Rotation paths and how fast each direction turns (degrees each step):
Each turn is a multiple of 5 degrees from 10 to 175, or 0.
Rotation 1:
[  0.1  18.3  -7.8   0.3  -8.3  21.9   8.0 -15.7 -13.4  11.3  22.4  43.9
   9.7 -12.6   0.3   8.7]
[ -7.8  25.7   8.3   3.1  11.6  25.7  11.8 -16.9   4.2 -27.9   1.3   3.6
   1.4 -28.5  11.6  28.5]
[ -6.7  46.5 -11.4  16.6 -10.6  20.9  -4.8  -0.5 -17.8   6.1   4.7  20.5
  22.8  -4.8  12.8   5.5]
[-12.8  26.2  -9.8  18.4  16.8   9.5  35.7  13.0  12.4 -26.8   8.5  -4.2
   5.5 -16.9   7.4   9.2]
[ -3.5  25.5 -38.6  -1.1   0.7  15.8  19.0  -6.0  -7.6   6.9  -1.2  21.7
  28.9  -5.5   3.1 -16.9]
[-15.0   1.9 -13.1   1.2  14.8  10.4  26.0  -7.7  14.2 -26.2  22.6  27.9
  -2.1 -26.0   3.0   9.9]
[  4.9  20.6 -24.6 -11.9 -10.7  25.8  -1.9 -31.1 -16.1  -5.5   2.5  13.7
  16.5 -20.7   0.6   5.4]
[-19.8  18.6   0.9  32.7   7.5   5.8  14.3 -12.8  -6.3 -15.7  15.1  18.6
  -7.8 -20.4   2.9  30.0]
[  5.1  36.1 -16.7   7.7 -11.4  30.7  22.4 -13.3 -14.1   0.9  -7.6 -11.4
  20.6  -9.3   4.2  12.3]
[-16.3  20.0  -1.0  29.6  20.1  -0.3  33.8  -2.7   4.1  -1.7   4.1  28.3
   5.1  -2.4  14.5   6.2]
[  6.1  22.4 -17.9 -20.5  -1.2  36.2  34.5   4.4   7.6 -10.6  11.5   9.7
  16.8 -12.2   3.7   1.0]
[-15.4  20.5  -6.3   6.0  20.0   1.4   2.6 -17.5   5.3 -14.4   7.0  44.6
   8.8 -23.6  17.1  -0.4]
[ -6.6  29.1 -18.6  -7.3 -10.5  31.7   0.6  -1.5  -4.6 -23.5  25.5   3.6
   8.7 -24.0  -8.0  15.5]
[-15.9  30.7 -20.5  28.7   8.9  -7.4   3.8 -23.9 -12.2 -13.7  -7.0  10.8
  15.2 -26.0  18.7   8.3]
[-16.2  22.5 -27.0  17.2 -14.1  26.7  28.8   5.4  -2.3  -8.8  19.3   5.2
   7.7  -3.1 -15.2  12.7]
[  5.5  14.2 -16.6  13.0  16.1   1.4  40.3 -25.9  -6.5  -2.3 -11.4  14.6
  15.0 -19.3  15.0   0.9]
[-17.0  13.5 -10.6  -2.9  -1.1  35.4  21.9  -7.9   8.0   0.0  16.9  34.2
   4.8  -3.5 -16.0  12.3]
Speeds:
[ 4.1  9.2 -0.9  8.7  9.7  5.6  1.8 -9.4  5.8 -4.0 10.0  2.2 14.4 -2.3
 -7.2  0.2] -> 0
[  6.6   2.8  -3.5  -7.7   3.5   1.9  -1.9 -12.0  -2.9  -1.9 -17.3  -9.2
   7.2  -3.1   7.0  -4.6] -> 160
[ 0.9 -6.7 -6.6 -1.7  5.7 -1.8 20.1  4.9  6.6  5.0 -4.0  2.6  3.8  7.2
 -1.5 -9.9] -> 65
[ 2.0 11.2 15.1 -4.9  5.7  7.5 -1.2 10.4  5.8  3.7 -2.5  3.8  2.7  6.6
 10.8 -0.3] -> 45
